Look-ups in named tables: a row name and a column name give one cell, copied from the table.

nusivo =
fields: kol, bazun, mul, ketu, vel, darid, govas, begu, ziz
fup: [178, 161, 144, 105, 138, 168, 116, 151, 160]
volife: [189, 161, 144, 89, 140, 181, 109, 156, 161]
maviv: [184, 159, 144, 97, 141, 175, 113, 155, 159]
ziru: [117, 175, 106, 122, 69, 117, 112, 82, 179]
zedo: [180, 150, 142, 93, 141, 174, 111, 154, 151]
seted: [82, 134, 145, 227, 146, 90, 194, 124, 133]
sof: [59, 117, 136, 234, 140, 71, 196, 113, 116]

volife, govas -> 109
fup, mul -> 144
ziru, bazun -> 175
volife, vel -> 140
sof, ziz -> 116
volife, mul -> 144
zedo, ketu -> 93
sof, begu -> 113
fup, kol -> 178
maviv, mul -> 144

zefigeg
         zos  mamem  robate  nez  susevup  suga
losofab  130    122     122   82      203   139
dofopa    93     88     111  228      199   250
zofak     90    118     108   98      162   135
gagol    113    104     136  181      227   190
peleko   114    121     108  101      144   115
zuv       74     95     121  106      205   138
zisomer   89    100     114  213      164   134
fad      106    124     129  212      141   150
budan     61    143     161  187      124   143
vid      136    151     168  240      144   151
sigetu   124    144     236  219      152   195

zos of sigetu: 124
suga of zisomer: 134
zos of losofab: 130
zos of vid: 136
mamem of zofak: 118
nez of peleko: 101
susevup of budan: 124
suga of dofopa: 250

num =
cols = ruf, zelegu, bub
nulegu: [55, 46, 26]
fuza: [8, 28, 8]
larosiv: [61, 98, 53]

bub of fuza = 8
bub of larosiv = 53
ruf of larosiv = 61
bub of nulegu = 26
ruf of nulegu = 55
zelegu of larosiv = 98
zelegu of nulegu = 46
zelegu of fuza = 28
ruf of fuza = 8

bufakog:
	ninus	kis	ful	roketon	gasivi	ros	raka
disu	45917	63874	37801	63458	61162	66869	49902
rusolu	44705	56107	51830	74335	63617	71644	47667
rusa	42511	52410	36250	75127	65623	70053	47144
tugor	49327	64452	67521	63817	61153	65335	48424
mip	44367	54415	57659	72362	66930	70363	49047
zutusog	43905	55276	98814	74724	62460	72364	48310
tutone	18816	67201	98378	68443	54042	36715	79806
kidubok	78396	44512	90004	65219	60683	72610	69306
kez	44093	54195	62113	73945	64494	69601	47180

What is the gasivi of kez in bufakog?
64494
What is the ninus of rusa in bufakog?
42511
What is the ful of zutusog in bufakog?
98814
What is the ros of tugor in bufakog?
65335
What is the gasivi of mip in bufakog?
66930
What is the ful of rusa in bufakog?
36250
What is the ninus of disu in bufakog?
45917
What is the roketon of tugor in bufakog?
63817
What is the gasivi of disu in bufakog?
61162
What is the raka of mip in bufakog?
49047
What is the ninus of mip in bufakog?
44367
What is the raka of rusa in bufakog?
47144
What is the kis of mip in bufakog?
54415
What is the kis of tugor in bufakog?
64452
What is the ninus of tutone in bufakog?
18816
What is the gasivi of kidubok in bufakog?
60683
What is the ros of kez in bufakog?
69601
Row with the largest roketon: rusa

vis =
       nuten    kug  levunam   ziru  fopimuk  fadeze    vev  vanabi  redagas
tamik   6883  14323    27131  72861     7971    5097  85537   82782     6786
demod  36722  10406     9376   5180    14689   18928   5919    5641    21653
zis    40329  12447     7674   6153    17719   22046   6798    6671    20172
pibek  37753  12312     8402   5647    17733   20936   6419    6233    20365
muna   28861   7026     5385   5740     7065    5216   6907    5774    14165
ges    31528  13080     7231   5850    17878   19545   6447    6393    14910
dok     5005  15270    32241  66690     9374    7952  75637   75140    16439

redagas of zis is 20172
ziru of zis is 6153
nuten of dok is 5005
fadeze of demod is 18928
fopimuk of zis is 17719
vanabi of zis is 6671
vev of tamik is 85537
nuten of tamik is 6883
kug of muna is 7026
fadeze of muna is 5216
kug of pibek is 12312
vev of pibek is 6419
fadeze of dok is 7952
levunam of zis is 7674
ziru of dok is 66690
nuten of zis is 40329

tufina:
	bul	pozaru	gizo	fetizu	mivo	funiku
fek	-130	-400	654	-559	83	441
ziraluz	-139	587	-789	-192	-147	308
rotom	-115	-383	645	-774	536	102
miti	-73	-383	237	500	-715	-451
reg	-70	-244	-260	585	439	-433
tib	-53	-273	511	-955	847	-597
runedel	-120	419	-950	599	-33	246
dip	-51	-373	188	519	-617	-594

gizo of tib is 511
fetizu of ziraluz is -192
fetizu of fek is -559
bul of reg is -70
pozaru of fek is -400
fetizu of miti is 500
fetizu of reg is 585
funiku of tib is -597
fetizu of runedel is 599
mivo of tib is 847
Which row has the largest gizo? fek

Table gan
columns: ligu, keboz, ver, rususu, rin, nul
medugu: [241, 185, 152, 124, 139, 161]
gif: [91, 150, 198, 209, 110, 129]
bod: [229, 146, 145, 130, 147, 144]
dav: [225, 163, 161, 138, 132, 120]
lutig: [104, 208, 215, 208, 153, 208]
rana: [67, 160, 250, 154, 224, 119]
vosupod: [225, 216, 157, 190, 129, 173]
suke: [236, 158, 142, 168, 126, 175]
mafune: [52, 194, 232, 193, 231, 205]
laponer: [117, 221, 205, 121, 222, 215]
mot: [179, 143, 174, 153, 168, 134]
rufezes: [169, 155, 228, 129, 197, 104]
nosoged: [206, 188, 203, 146, 163, 115]
pufe: [242, 170, 150, 188, 107, 144]

What is the rususu of mafune in gan? 193
What is the keboz of gif in gan? 150
What is the keboz of mafune in gan? 194
What is the nul of gif in gan? 129
What is the rin of bod in gan? 147
What is the ligu of mot in gan? 179
What is the ver of mot in gan? 174
What is the nul of pufe in gan? 144
What is the rin of nosoged in gan? 163
What is the ligu of dav in gan? 225
What is the ver of laponer in gan? 205
What is the keboz of bod in gan? 146
What is the keboz of suke in gan? 158
What is the keboz of rana in gan? 160
What is the rin of vosupod in gan? 129
What is the rususu of gif in gan? 209
What is the nul of medugu in gan? 161
What is the rususu of suke in gan? 168
Which row has the largest nul? laponer

vovup =
columns: deradi, getobud, tuzar, pori, rut, dabag, vobu, dur
kepag: [-0.591, -0.208, 0.403, -0.984, -0.922, -0.230, -0.035, 0.145]
mubeguv: [-0.032, 0.167, -0.127, 0.147, -0.065, -0.047, -0.132, -0.289]
mes: [-0.100, 0.053, 0.017, 0.103, -0.143, 0.184, 0.040, -0.023]
nol: [-0.401, 0.291, -0.561, -0.025, -0.536, -0.250, -0.302, -0.092]
petola: [0.165, 0.092, 0.046, -0.133, 0.189, 0.064, -0.061, -0.216]
dafipe: [-0.165, -0.139, 0.132, -0.146, -0.285, -0.291, 0.019, -0.417]
dukaze: [0.152, -0.220, -0.262, -0.094, -0.182, 0.646, -0.710, -0.211]
tavuvim: [-0.309, -0.132, 0.041, -0.110, -0.114, 0.031, -0.239, -0.091]
kar: [-0.215, 0.285, -0.254, -0.439, -0.271, -0.655, -0.649, 0.196]
penos: [0.008, 0.427, -0.392, -0.039, -0.240, -0.221, -0.100, -0.096]
fakapez: [-0.318, 0.815, 0.105, -0.562, -0.402, -0.547, -0.801, 0.397]
pas: [0.022, 0.290, -0.005, -0.029, 0.367, -0.328, 0.018, 0.224]

nol, getobud => 0.291
tavuvim, tuzar => 0.041
nol, pori => -0.025
kar, dabag => -0.655
kar, pori => -0.439
dukaze, pori => -0.094
mubeguv, getobud => 0.167
pas, dabag => -0.328
mes, deradi => -0.100
penos, tuzar => -0.392
kar, tuzar => -0.254
fakapez, getobud => 0.815
petola, dabag => 0.064

misenu =
fields: mide, kobemid, dobog, sef, repefaz, vodonu, mun
lopug: [0.513, -8.404, 4.671, -4.046, -2.028, -4.378, 0.767]
pofoves: [-0.111, -3.024, 4.188, -0.549, 1.728, 0.068, -2.406]
diremor: [-4.472, 0.795, 6.902, 1.380, 2.776, -3.185, 4.564]
lozu: [5.251, 4.736, -4.893, -8.352, 1.075, -3.354, -3.661]
ros: [-2.711, -7.860, 0.917, 4.990, -4.933, -0.887, 4.278]
nesida: [1.053, 1.114, 3.975, 3.954, -3.898, -4.293, 4.089]
tagoku: [5.764, -5.091, -7.733, -1.231, -5.761, 5.254, 3.154]
lib: [6.157, 2.152, -3.892, 6.551, 0.626, 5.174, -5.082]
dubobur: [-2.426, 5.952, -2.202, -0.195, -2.621, 1.311, -4.882]
nove: [-7.078, 0.065, -2.323, 4.237, 4.508, 1.952, 2.789]
darar: [-1.159, -6.066, 0.195, -2.621, 2.179, 0.144, -1.306]
dusa: [-5.496, -8.170, -1.537, 3.903, -8.478, -4.397, 1.947]
dumulu: [-2.879, -0.347, -3.591, 5.620, 0.289, 0.777, 1.381]

What is the repefaz of dumulu in misenu?
0.289
What is the sef of lozu in misenu?
-8.352
What is the sef of nesida in misenu?
3.954
What is the kobemid of pofoves in misenu?
-3.024
What is the sef of dubobur in misenu?
-0.195
What is the vodonu of lopug in misenu?
-4.378
What is the vodonu of dubobur in misenu?
1.311
What is the vodonu of ros in misenu?
-0.887
What is the vodonu of lib in misenu?
5.174
What is the sef of tagoku in misenu?
-1.231
What is the kobemid of lozu in misenu?
4.736
What is the kobemid of darar in misenu?
-6.066
What is the mun of nesida in misenu?
4.089
What is the mide of lopug in misenu?
0.513
What is the kobemid of dusa in misenu?
-8.170
What is the repefaz of tagoku in misenu?
-5.761
What is the repefaz of lopug in misenu?
-2.028
What is the mide of dumulu in misenu?
-2.879
What is the repefaz of diremor in misenu?
2.776
What is the dobog of diremor in misenu?
6.902
Row with the largest mide: lib

